In the data rows, the value 128 means zero.
Here are some rows, each followed by its group. Rows of different groups can look alike.
[127 138 157 120 122 108 124  74 121 118 186 180 117 143 112 142 117 137
 129 122 118 117 183 143 106  97 148  85 115 250 164 118 108 165 145 174
 123 122 120 108  85 142 110 104 137 128 124 161  84  94 125  89 147 123
 135 140 122 122 140 115 127 126 123 136] 0
[155 176 129 114 115 109 128  91 133 145 129 128 176 172 136 230 146 163
 122 152 145 137 137 145 122 108 109 126 150 135 120 145 113 110 178 131
 150 134  30 107 117 146 144 141 164 150 149 123 117 137 136 107 159 151
 194 122 147 141 136 161 147 175 151 150] 1
[152 121 111 120 126 141 137 144 144 141 119 122 147 122 146 119 151 138
 194 146 151 155 127 118 158 127 121 135 138 121 120 142 153 111 111 120
 156 139 159 128 151 136 139 141 141 137 147 108 175 150 142 130 131 139
 118 122 136 143 130 145 120 133 140 124] 2
[120 104 120 108  95 100 110 126 109 123  87 126 114 130 135 105  80 104
  84 122 118  73 125 135 138 120 149  99 162 158 137 108 255 150  81 136
  94  52 116 108 221 149  85 148 112  92  92 137 127  81  92 118 126 111
  26 133  86 118 128  96 108 122 111  91] 3
[144 166 134 109 121 116 152 116 129 141 131 131 135 210 136 168 135 150
 126 145 145 140 144 133 119 109  93 123 139 132 121 144 120 119 204 131
 137 150  91 109 103 165 146 133 136 146 141 118 127 132 144 118 168 159
 143 108 155 146 135 147 131 158 148 150] 0
[138 115 116 121 126 158 145 136 143 130 137 117 143 117 154 113 136 142
 145 151 136 136 129 113 166 127 121 151 150 113 116 145 140 113 104 122
 151 146 171 129 138 141 137 160 130 144 139 115 141 144 150 132 134 145
 121 115 141 138 128 136 124 136 131 118] 4
[162 122 128 126 121 117 187 100 136 151 142 130 154 195 131 207 134 199
 123 144 138 141 144 164 120  98 119 123 139 136 123 135  99 115 137 131
 138 153  93 104 107 132 139 141 162 141 139 121 112 132 145 105 212 150
 139 109 158 140 136 148 131 190 143 148] 5
[161 138 128 124 122 106 131 124 166 154 146 137 145 181 135 179 136 146
 135 152 137 141 134 158 127 125 111 132 157 128 120 152 120 112 166 131
 147 140 108 122 105 120 131 142 153 158 144 114 107 140 136 113 143 136
 202 127 145 143 139 140 150 138 142 141] 6
[146 162 131 125 112 105 132 127 180 139 174 130 161 159 144 159 140 142
 138 156 149 153 128 154 139 124 102 144 160 129 120 130 126 117 171 135
 135 149 113 122 105 131 160 139 141 147 157 116 108 143 149 108 138 134
 147 127 157 148 144 159 148 149 155 165] 1
[ 95 119 128 117 104  90  72 129  70  73 103 134  38 122 125  27  77 108
  94  97  89   0 128 127 122  93 136 108 135 172 169 133 203 194   0 135
  68  93 110  98 176 139  76 129 126 115  99 243 121 113 103 122 124  85
   0 143  99  72 132 132  85  93  45  96] 3
[146 122 118 128 130 126 191 147 160 128 125 115 162 141 171 125 169 135
 154 180 155 141 132 129 167 128 126 134 131 120 121 174 159 114 123 138
 152 167 136 127 169 150 151 148 132 150 151 123 144 155 164 131 140 166
 118 137 135 177 137 179 123 157 142 121] 1
[173 119 125 125 128 124 187 148 147 146 113 121 152 130 172 121 148 137
 144 166 151 137 132 129 147 136 123 242 138 116 122 143 161 110 122 129
 137 145 131 132 159 140 158 156 135 136 158 113 147 145 154 131 136 158
 122 140 149 138 138 146 122 147 152 107] 1
[173 124 111 130 131 125 175 147 186 145 123 118 144 137 169 116 195 149
 161 151 140 145 131 130 166 126 122 127 153 116 126 144 155 117 113 134
 139 146 134 134 168 164 145 154 135 172 153 116 152 164 141 127 135 162
 121 134 163 159 138 147 123 151 206 115] 6
[128 136 175 113 122 118 121 109 115 123 177 226 116 133 114 138 120 142
 103 129 119 112 133 133 100 100 152  83 121 144 155 125  74 136 137 156
 130 123 111 100 104 137  96 116 136 115 123 144 112 104 121 119 140 127
 132 161 126 125 141 123 127 130 121 224] 0
[144 141 131 126 118 115 170 126 119 162 165 132 140 157 154 191 167 150
 136 140 140 143 131 140 142 122 116 135 140 129 127 167  96 119 159 132
 154 148 123 124  99 124 144 150 137 145 167 122 113 140 134 101 137 138
 157 130 154 146 141 143 153 135 143 142] 6
[164 123 120 128 127 126 143 140 171 168 123 108 129 133 175 124 170 143
 144 151 180 161 133 129 145 139 124 184 154 122 124 145 159 119 123 140
 157 155 133 131 160 148 145 167 135 140 144 120 139 159 146 130 138 208
 122 141 147 145 155 163 122 138 153 110] 6
[158 121 123 128 133 125 154 135 144 143 117 123 144 135 132 116 148 143
 155 150 165 164 131 129 172 134 126 155 154 116 126 155 157 113 121 138
 142 147 132 141 150 142 155 140 137 132 157 113 137 175 160 136 133 161
 121 141 149 155 148 174 121 151 149 106] 6
[124 139 188 115 124  86 124  90 124 127 155 179 118 132  61 142 104 137
  88 129 129  96 152 139 101  97 153 116 120 153 172 123 103 167 141 166
 125 124 113 101 112 139 125 119 133 120 114 239 114 112 118 118 141 129
 136 137 120 111 139 116 128 130 122 195] 0
[125 134 153 116 123 126 120  90 124 117 161 156 119 142 117 130 125 139
 114 115 124 101 203 128 105 103 144  85 112 154 181 113  97 146 129 155
 125 112 109 119  98 140 115 127 136 120 120 152 104  79 124 107 146 119
 131 138 126 112 150 116 127 126 115 173] 0
[123 135 181 115 125  99 125  59 120 120 133 190 127 140 113 148 124 136
 117 128 126  82 140 158 137 113 147  93 129 233 184 127 108 158 139 132
 121 114 112 101  92 140  68 116 138 124 102 148  92 114 116 125 143 118
 132 140 122 115 148 112 127 129 119 127] 0
[125 139 153 102 122 122 128 117 126 122 152 182 117 136 118 144 125 134
  91 128 124 128 195 153  97 112 156  87 116 153 176 125  85 155 139 179
 123 123 102  90  71 134 111 103 133 125 127 167  96 118 120 111 137 121
 129 140 125 124 139 115 128 128 121 169] 0
[150 120 122 124 130 125 173 150 170 163 127 124 166 134 156 120 143 146
 148 169 148 143 131 129 140 139 126 142 145 118 121 150 145 120 119 132
 145 149 131 128 138 143 136 141 135 154 167 116 133 144 139 128 142 161
 116 138 132 171 139 159 122 148 155 115] 1
[145 163 135 125 123 121 162 125 141 135 158 130 135 156 153 177 145 135
 134 139 153 159 133 194 154 122 114 136 158 127 115 154 112 113 168 132
 165 159 115 120  62 123 127 138 134 139 156 114 119 144 155  99 142 149
 163 129 149 135 142 138 154 131 137 145] 1
[143 119 118 119 126 129 142 144 148 156 123 117 151 121 160 120 134 135
 163 142 141 160 126 116 159 134 115 165 146 112 115 135 160  93 118 123
 158 154 131 126 144 139 139 148 138 151 133 111 196 141 137 134 134 143
 114 128 141 147 127 154 127 128 137 109] 2
[133 129  98 122 127 144 144 136 148 144 136 125 145 125 140 113 150 136
 139 137 140 139 129 115 150 138 120 132 134 118 113 144 141 112 124 125
 152 141 133 129 164 141 170 143 138 147 135 114 141 138 145 130 132 144
 119 127 143 143 133 139 118 133 130 102] 2
[ 99 115 149 139 209 123 114 128 113 125 128 133 107  91 108 102 107 126
 114 115 117  87 124 110 107 125 255 112 109 136 164 116 128 203 104 153
 127 113 125 153 134 124 104  84 117 121 102 115 128 118 121 132 122 116
  86 145 107 119 153 123 109 121 107 125] 3
[125 101 125 113 127 194 124 127 127 120 108 120 122 104 129 109 121 116
 140 117 119 124 120  90 135 125 142 122 136 115 116 119 135 123 106 128
 123 110 194 120 132 134 124 136 115 113 112 116 171 135 121 121 119 119
 104 130 118 118 127 123 124 113 122 101] 6
[132 152 138 124 123 108 153 127 139 134 136 133 139 147 146 139 138 140
 137 157 166 143 130 146 138 125 119 125 138 128 122 148 102 118 153 129
 146 157  98 123  91 127 140 155 149 134 130 101 117 134 151 115 143 141
 194 128 138 137 133 132 175 172 174 147] 5
[  5 115 108 255 152 123  60 255  93   0   0  80 101  55 122 120  86   0
 127  37  92 132  67 108  95 255  92 119   0 108   0  75 109  35 115  27
  87  54 119 255 129  67 110 108  87  61   0 108 112  91  84 187  61  93
 107 122   0  44  83  18 123  74  52  82] 7
[  0  67 112  97  84 110   0  72   0   0 125 129  75  83 114 112   0   0
  23   0   0  27 113 101 126  66 155   0  99 149 144  74 123 152  93 115
   0   0 110  76 114 127   0 105   0   0  21 182 100  34 129 115  65  84
  98 105  39   0  91   0  95 114  57  86] 3
[152 157 129 124 122 119 150 126 143 137 146 128 150 183 150 178 149 132
 136 146 165 136 129 147 145 122 120 136 140 129 116 154  98 110 167 131
 147 147 119 122 111 125 130 138 145 163 140 114 121 144 162 115 140 156
 191 129 140 145 136 128 158 145 139 135] 1
[153 119 113 121 126 140 150 139 148 146 123 101 143 114 144 122 138 137
 212 139 134 156 125 109 150 130 125 137 140 122 115 137 148 112 114 120
 159 148 148 126 142 152 143 166 137 138 157 120 164 152 135 123 133 146
 116 127 135 142 131 140 124 130 143 118] 2
[129 138 162 119 125  92 123 110 123 123 135 152 121 141 122 132 121 136
 113 126 119 116 153 162 130 112 130 102 120 143 160 120 115 152 144 127
 119 133 108  91  73 133 104  86 133 129 113 147  93 112 113 111 144 127
 133 170 123 125 146 124 128 127 123 134] 0
[125 104  97 163 231 116  57 142  91 104 107  47  85 127 129  90   0 118
 132  88 109 124 127 121 108 138 115 124 140  97  92 121 126 113 102  72
 111 106 118 255 140  83 114  64  98  96 117 102 122 111 106 146  75 123
 109  89 105 110 105 125 120 100 117 106] 7
[124 125 114 123 117 150 118 127 124 121 113 123 134 112 128  85 122 121
 137 121 124 127 116 100 133 122 164 123 135 101 121 121 134 124 116 127
 130 119 168 121 138 130 127 135 121 112 126 119 172 135 129 122 120 123
 104 129 119 129 127 117 117 123 117 110] 2
[125 138 198 114 124 108 118  37 126 114 158 146 127 135 117 131 118 139
  29 127 114  76 174 166 113  81 127 104 117 180 185 125 107 185 141 174
 117 122 104 114 100 138 121 110 132 129 113 194  89 116 113 115 137 119
 131 172 118 125 152 117 128 128 113 145] 0
[125 118 120 107 113 217 125 128 115 133 118 126 117 113 129 112 128 126
 139 120 123 124 116 114 139 122 136 125 143 103 126 119 125 122 100 128
 125 126 158 119 132 132 126 136 124 122 118 122 137 133 119 124 126 123
  99 128 121 126 123 127 119 102 122 110] 2
[141 147 131 124 118 114 148 125 139 141 147 130 152 141 132 144 151 145
 141 139 141 143 132 153 134 122 122 134 147 124 117 141 117 116 147 129
 141 146 122 120 119 124 159 155 153 140 156 116 100 146 149 110 144 149
 151 128 148 139 142 142 186 165 144 147] 5
[150 111 117 123 125 140 142 139 154 141 121 108 148 123 181 118 148 139
 195 136 154 146 126 109 139 129 121 146 148 105 108 134 149 110 120 126
 139 163 177 133 155 142 144 142 135 148 137 111 147 161 152 129 131 136
 117 122 152 132 129 132 127 129 138 123] 2
[169 123 119 126 130 128 156 132 141 174 130 119 165 128 166 116 150 151
 138 161 202 182 129 130 153 125 126 143 134 123 122 181 157 114 111 131
 150 173 142 129 195 142 148 137 140 157 148 110 151 146 157 125 141 159
 126 128 146 141 143 149 119 163 142 118] 1
[153 146 129 125 121 111 151 126 165 145 142 128 144 160 155 141 150 150
 135 151 161 143 134 167 144 123 102 149 145 127 119 170 112 112 134 132
 159 132 109 126 108 123 151 131 139 136 161 120 115 153 153  96 147 144
 143 128 145 168 138 159 215 144 142 141] 1
[153 122 122 125 133 125 139 132 133 145 127 122 142 141 155 123 148 135
 140 151 153 139 131 129 162 136 123 184 154 118 122 139 157 116 127 139
 160 167 123 130 146 149 153 161 139 169 143 111 139 154 158 130 139 143
 120 135 149 147 137 227 120 156 172 111] 6
[129 112 126 101  93 139 124 127 115 128 117 125 120 116 130 106 118 121
 135 125 120 122 125 104 133 123 150 120 139 103 120 124 142 122 113 128
 121 131 248 123 141 132 123 132 116 124 115 116 143 135 125 124 119 108
 114 129 120 128 124 125 102 113 127 110] 2
[ 88 117 113 255 255 121 115 144 118 119  69   0 115 107  76 110 106  77
 123 112  73 125  94 110 105 201 109 124  95 109  96  50 125 113 102  87
 134  87 119 151 168  87 120 124  96  87 115 109 125 115 112 201  81 120
 112 108 100  83  70  61 123 105  93 113] 7
[124 130 145 115 122  93 126  88 108 115 143 138 122 136 109 140 117 142
  86 123 120  83 159 148 103  96 140 115  97 140 141 127 124 147 137 175
 118 121  95  95 113 139 121 125 137 119 125 178  53 102 126 107 139 118
 129 152 120 124 169 115 127 126 119 141] 0
[136 164 126 125 123 115 150 125 148 150 183 131 150 135 141 154 147 140
 132 148 137 149 136 144 131 123  87 142 147 128 119 154 117 113 169 130
 144 154 117 121  95 123 153 152 136 144 163 117 116 140 133 111 151 144
 149 128 142 156 142 133 167 132 140 160] 6
[151 217 139 124 119 111 139 125 146 127 145 137 145 156 142 167 143 148
 130 138 141 143 131 151 144 123 118 131 161 127 123 151  79 113 212 132
 142 154 114 122 102 128 150 153 143 151 128 115 123 140 155 108 140 149
 135 130 134 153 137 133 143 153 152 159] 5
[130 137 195 108 121 106 121  53 115 120 156 169 124 140  93 140 109 135
  74 123 114  80 200 162  51  96 142 101 112 128 206 121 110 136 146 155
 124 121  80 122  94 137 113 100 138 128 118 167  85 117 127 110 146 123
 128 160 130 123 140 121 128 129 121 152] 0
[149 163 132 124 120 110 142 125 145 150 152 131 145 188 139 226 136 151
 135 140 149 146 129 154 141 125 109 135 142 129 121 138 104 118 130 134
 135 164 118 124 134 125 145 167 151 169 143 123 105 130 147 107 152 132
 140 129 160 144 144 168 178 138 151 148] 6
[136 160 130 117 117 111 158 108 136 132 150 127 170 144 134 134 162 160
 125 145 138 138 141 156 121 107  82 124 139 128 119 140 104 111 159 131
 143 159  90 108 100 152 165 137 178 147 147 122 105 134 154 100 162 167
 141 121 141 145 129 151 148 169 150 162] 1
[ 43  63 113 121  79 106   0  70   0 113 106 125  51  77  80  95   0  86
  76   0  21  71 102 115   0  91 155 108  46 133 168   0 117 226   0 116
   0   0  75  47 106 112   0  70 108   0   0 254 107   0 140 113  96  53
  73  87  41   0 116 122  47   0   0 105] 3
[139 127 120 125 129 126 184 143 141 155 122 124 171 135 143 116 188 139
 143 156 139 138 133 128 156 135 126 145 149 124 120 154 168 112 117 138
 180 144 133 131 161 141 151 160 138 141 154 110 181 159 149 133 137 148
 123 130 172 159 142 151 123 149 148 111] 6
[ 45  89 109 255 171 121  79 255  55 110 108   0 107  31  16  96  90  49
 134  34 122 139  92 103 121 255  86 117  82  63  82  29 107  93 113   0
 111   0 110 240 124  77 101  88  54   0  63  80 121  61  41 167  54   0
 126 154  15  47   0   0 120   0   0  84] 7
[125 133 149 121 123 104 123  88 120 120 146 202 117 138 116 140 121 134
  47 129 117  97 156 143  71  92 152 122  85 138 186 122 116 163 132 135
 120 121 116 119  97 143 103 116 135 113 115 165 119 118 120 113 136 118
 136 138 119 122 147 115 128 128 117 159] 0
[124 146 152 122 124 112 115 122 117 116 159 193 128 139 103 139 124 137
 113 117 123 108 162 179  86 107 141  56 120 172 179 125  89 154 134 157
 119 125 111 108 107 132 103  70 132 128 122 141  79 116 118 116 140 112
 133 134 120 120 146 124 129 128 120 227] 0
[149 122 120 125 134 127 147 142 149 149 125 117 155 136 151 120 155 141
 139 168 141 162 130 129 165 129 130 202 151 126 122 183 144 111 111 134
 162 162 132 134 166 159 155 148 155 155 146 112 153 155 151 144 133 187
 116 141 206 169 145 148 118 186 135  99] 6
[140 121 122 129 133 125 163 130 146 132 121 121 147 134 161 123 153 134
 132 148 176 136 132 130 152 130 123 171 165 122 122 150 166 118 120 133
 159 142 136 135 215 141 139 132 140 178 151 116 126 159 152 123 146 164
 117 144 180 166 138 123 119 152 174 125] 4
[119 103 119 103 115 148 120 128 124 126 111 120 131  85 129 113 119 124
 140 129 116 128 111  83 137 122 140 125 136 104 122 116 136 123 119 127
 129 119 162 115 130 132 124 132 118 131 119 118 136 135 121 121 121 121
 112 129 130 125 128 125  95 114 125 113] 2
[ 97 112 180 137 138 120 113 123 106  90 127 156 116 133 101 117 123  92
  83  89 112   0 122 120  87 128 172 120 100 133 142  88 127 157 118 157
 112 121 122 133 135 121 113  59 112 100 117 183 126 111 106 155 117 111
 102 255 115 120 138 131  96 117 111 123] 3
[151 174 133 124 122 111 146 124 136 158 148 130 159 158 139 244 172 146
 133 130 145 164 133 156 143 123 126 144 141 128 122 153 100 119 162 131
 142 151 110 122 112 127 151 147 146 154 145 117 127 147 125 111 144 129
 190 127 159 131 138 144 168 151 158 163] 5
[129 127 171 108 124 116 117 103 125 123 133 144 122 144 112 135 118 136
  95 127 119 113 192 137  76 102 136  57 104 140 175 127 105 148 142 160
 120 124 122  99  96 137 103 120 134 124 120 255  82 103 115 104 139 123
 128 139 118 131 139 125 128 125 125 156] 0
[125 136 136 119 123 104 124 112 115 118 140 206 117 132 119 139 117 137
 112 118 126 116 152 157 109  79 152 110 112 255 159 121  92 155 135 147
 123 111 103 102  93 136  98  99 138 125 126 130 100 128 125 122 134 125
 131 143 125 120 147 119 129 127 131 163] 0
[129 117 124 117 119 152 125 128 121 122 119 123 122 118 130 116 121 130
 133 127 120 126 118 126 137 122 136 124 138 112 120 116 135 121 119 130
 114 117 175 122 138 132 128 136 124 120 129 122 154 131 120 122 123 118
 124 127 122 119 126 120 123 113 124 108] 4
[121 102 118 108 122 171 120 128 117 120 115 126 120  99 129 112 116 124
 143 120 120 123 108  97 135 123 135 125 138 126 120 121 135 123  97 125
 118 131 136 121 134 132 121 137 109 114 121 122 174 133 123 121 128 114
 121 131 122 122 123 121 109 115 124 109] 6
[142 138 135 124 117 112 171 125 159 144 184 130 147 157 150 145 141 146
 132 163 151 147 130 156 139 125 123 127 132 128 119 157 108 113 166 131
 152 173 108 124 119 127 147 145 142 142 150 120 107 143 154 102 149 136
 152 129 140 145 129 133 236 135 155 157] 5
[126 116 116 113 122 159 119 128 126 125 116 123 120  86 128 121 131 124
 132 125 124 122 107 118 137 121 141 121 145 111 119 125 137 119 115 128
 124 123 133 118 142 133 121 135 125 116 117 121 164 129 103 123 130 122
 111 128 124 132 127 118 115 123 124 113] 4
[161 187 135 123 127 114 156 127 161 137 140 133 162 159 142 175 145 136
 134 152 170 136 133 138 142 123 117 146 149 128 121 152 102 114 197 132
 161 139 120 122  98 128 138 156 147 155 144 114 105 131 148 119 143 145
 127 129 141 139 135 167 202 141 154 167] 1
[138 127 127 124 132 125 150 134 147 152 119 116 149 135 173 119 175 142
 145 146 168 154 130 130 167 132 124 149 140 119 119 192 154 109 124 131
 158 145 139 133 145 141 150 152 140 205 165 120 139 152 148 135 138 187
 119 144 191 193 135 141 125 143 161 105] 6
[122 132 189 116 124 110 119  85 128 125 174 146 116 145 120 142 131 139
 123 122 125 118 206 152 119 112 136  98 125 225 136 120 112 188 139 136
 120 114 107 106 100 141 110 109 135 130 123 156 110  98 114 119 141 123
 131 158 133 130 134 119 127 128 124 195] 0
[131 137 128 125 119 114 134 127 152 151 136 133 148 143 150 147 153 171
 135 146 146 128 134 152 150 125 125 148 155 128 120 158  98 114 134 131
 149 153 107 122 121 125 154 177 138 153 149 121 113 139 141 119 154 152
 161 129 150 153 141 142 214 165 127 140] 6
[130 120 127 121 127 143 142 137 142 132 121 110 145 117 155 124 158 134
 207 139 137 158 128  99 153 127 117 158 139 111 120 135 134 101 117 124
 145 153 130 130 157 145 152 149 134 144 142 107 146 148 150 129 131 143
 118 118 139 137 132 148 116 131 163 111] 2
[ 64  79 133 128 130 117 118 125  95  86 117 138  91  78   0 117  99  99
 100 126 108  57 124 108 106 124 255 103  46 136 148  97 125 255 104 130
  33 112 119 127 131 109 127  29  69  83  67 173 127 116 101 139 131  85
 109 144 122  92 134  98 115 140  92 120] 3
Which 5 groups are nearest to each row below, nearest first, going by the distance to the centre of the group?
[118 108 123 116 109 194 122 127 124 121 106 123 120 110 129 112 128 118
 135 119 122 127 114 109 133 122 143 125 136 117 120 123 137 123 119 127
 117 119 133 122 127 132 123 133 115 127 121 122 147 136 123 120 124 116
 117 128 126 125 125 120 112 106 123 109] -> 4 2 6 1 0
[151 193 132 104 124 121 137 104 149 155 165 131 160 167 140 145 133 172
 126 140 139 140 148 171 116 106  90 128 143 132 123 146  96 115 155 131
 141 136 124  73  94 194 127 143 154 146 140 113 103 131 133 109 141 156
 144 111 140 161 135 129 141 158 148 154] -> 5 1 6 0 4
[138 139 133 109 121 107 142 112 149 141 139 132 144 126 135 160 136 172
 123 138 152 150 144 154 112  90 108 124 149 136 121 165 105 116 132 131
 139 172 114 110 113 181 157 133 167 148 141 114 102 132 131 115 183 144
 167 114 134 135 141 133 137 153 150 140] -> 5 1 6 4 2
Which 4 groups are nearest to each row below, nearest first, going by the distance to the centre of the group?
[115 121 145 174 255 123 117 131 126 118 126 135 120 128 109 110 127 119
 115 119 105  87 118 120  67 144 158 126 121 137 138 129 128 152 127 219
 114 110 127 144 153 124 112  84 129 111 123 158 128 125 107 171 124 114
  96 191 122 123 143 119 115 124 121 120] -> 0 4 2 6
[159 164 133 124 119 100 160 126 141 150 149 129 149 145 136 178 166 150
 132 142 147 170 132 145 156 124 115 142 133 128 121 156 105 122 148 132
 162 152 118 121  97 122 122 145 136 134 137 116 120 135 164  98 157 143
 187 130 154 143 136 143 255 147 150 208] -> 5 1 6 4
[114 116 134 143 255 128 119 154 113 130 122 124 125 122 116 123 124 107
 127 124 114 118 109 114  95 192 144 133  86 121 116 128 126 127 119 151
 118 115 134 163 153 118 123  77 129 127 118 126 131 128 120 255  95 115
 119 124 120 125 135 120 125 112 120 125] -> 4 2 6 0
[140 156 128 106 122  68 144 116 147 153 157 130 145 161 134 155 155 196
 122 156 150 145 144 173 117 118  80 129 155 138 124 139 107 106 166 129
 147 153 127 107 105 162 145 138 205 151 153 115 120 133 147  59 150 161
 165 119 140 136 137 145 146 165 157 141] -> 5 1 6 4
[109 116 119 205 192 132 113 179 101 100 118 113 118 106  98 111 116 105
 131 130 115 124  91 114 107 171 151 136  87  99 116 132 123 125 115 126
 115 117 135 132 148   0 123  77  99 113 118 125 131 125 127 255 117 125
 120 139 130 116 120 117 127 111 134 118] -> 4 2 6 7
[164 125 125 130 133 126 146 154 143 208 125 119 145 134 142 122 153 144
 153 158 161 134 131 130 181 131 122 220 142 112 122 149 146 117 121 130
 159 133 130 129 182 141 139 146 135 145 147 109 139 164 180 132 136 148
 125 129 160 174 138 171 127 172 136 120] -> 6 1 4 2
[ 92 116 129 103  97 112 122 108  95 119 116 153  81 117 128 127  86  52
  60  92 113 114 129 126 128 126 154 113 132 144 151  79 194 255  88 133
 132  83  92 108 131 141  80 126  74 113 105 223 124   0  28 120 100  72
  86 174 104  96 129  95  90 105  64 108] -> 3 0 4 2
[ 89  50 127 119  83 108  83 105  45  45 104 133  65 107 121  93 108 122
 109  55  19 121 127 115 122 108 184  74 119 146 175  69 155 133 120 142
  86  10 121 106 136 136 104 123  63  74 128 252 121  92  98 122 104 120
  93 146 161 113 124  46 105 106  96 113] -> 3 0 4 2
[127 131 212 115 122 105 112 117 130 119 148 239 126 134 108 145 115 135
  97 126 126  77 169 162  84 112 146  99 104 135 145 120 110 161 145 159
 123 126  87 100  99 133 114  88 131 125 122 150  95 114 116 110 135 127
 134 135 127 119 145 129 127 126 116 208] -> 0 5 1 4
Which 5 groups are nearest to each row below, nearest first, going by the distance to the group's nearest row?
[140 205 129 125 120 103 153 123 141 159 141 131 143 146 153 148 141 138
 138 145 151 161 134 152 133 124  91 139 144 127 120 145  95 116 135 131
 149 147 106 122 105 128 153 140 149 130 155 104 117 131 140  92 143 165
 164 128 148 146 131 143 136 154 146 157] -> 6 5 1 0 2
[137 125 121 130 131 126 161 164 169 140 122 127 134 129 151 116 139 139
 140 145 161 148 129 129 159 131 124 152 145 120 123 145 149 116 114 133
 147 131 129 132 147 138 167 135 142 147 179 118 146 170 158 127 135 158
 115 144 141 176 137 144 123 143 188 114] -> 1 6 2 4 5
Which 5 groups are nearest to each row below, nearest first, going by the average distance to the group's rows?
[140 138 130 124 121 104 145 103 162 144 147 131 135 199 131 196 143 158
 131 147 142 145 152 234 115 112 112 125 157 127 122 138  91 111 164 130
 128 152 121 118  31 145 130 132 156 149 147 120 109 135 141 117 157 149
 183 119 155 141 145 144 159 147 137 164] -> 5 1 6 0 4
Which 4 groups are nearest to each row below, nearest first, going by the distance to the group's nearest row?
[141 150 136 125 116 117 142 124 145 148 141 130 156 161 146 168 154 138
 135 172 150 152 135 136 141 122 118 142 144 127 124 142 101 110 194 134
 147 144 121 125 107 123 142 133 134 133 142 118 114 145 152 104 144 150
 165 129 144 156 141 153 151 154 154 141] -> 1 6 5 0
[156 124 118 127 131 126 157 136 152 147 123 129 150 135 159 116 147 137
 141 165 142 171 132 130 169 133 125 160 166 119 124 155 157 120 119 133
 140 142 134 131 153 150 148 173 137 163 127 107 142 139 163 135 133 164
 120 137 150 165 151 145 123 134 143 102] -> 6 1 2 4
[143 156 131 125 124 113 142 126 171 138 174 135 138 156 151 151 143 145
 133 134 153 159 133 133 140 122  91 149 145 127 120 166 111 120 128 132
 142 142 115 124 105 123 144 145 133 151 164 115 123 135 135 107 152 162
 149 127 158 152 138 153 168 153 152 155] -> 6 1 5 0
[147 123 117 127 134 125 153 142 177 149 122 123 140 138 140 125 151 141
 134 194 147 140 130 129 148 132 125 166 149 117 121 157 166 118 122 135
 159 150 135 136 192 144 162 145 139 148 143 111 135 182 142 140 138 161
 123 143 141 140 147 137 121 152 140 125] -> 6 1 4 2
[138 119 122 131 130 125 150 149 164 154 116 119 161 140 168 119 168 137
 149 133 179 142 131 129 164 132 124 178 133 117 127 138 166 113 118 133
 138 151 135 131 150 164 151 137 134 161 167 118 141 151 138 131 135 140
 120 134 168 152 158 146 121 155 152 116] -> 6 1 4 2
[151 153 130 119 117 122 148 105 165 140 153 128 152 166 133 135 148 159
 122 144 141 140 153 165 114 114 114 124 138 134 121 149 112 115 180 131
 155 137 107 104 103 143 147 138 161 158 170 113  96 135 152 133 169 141
 202 116 141 159 142 148 141 174 142 136] -> 6 1 5 0
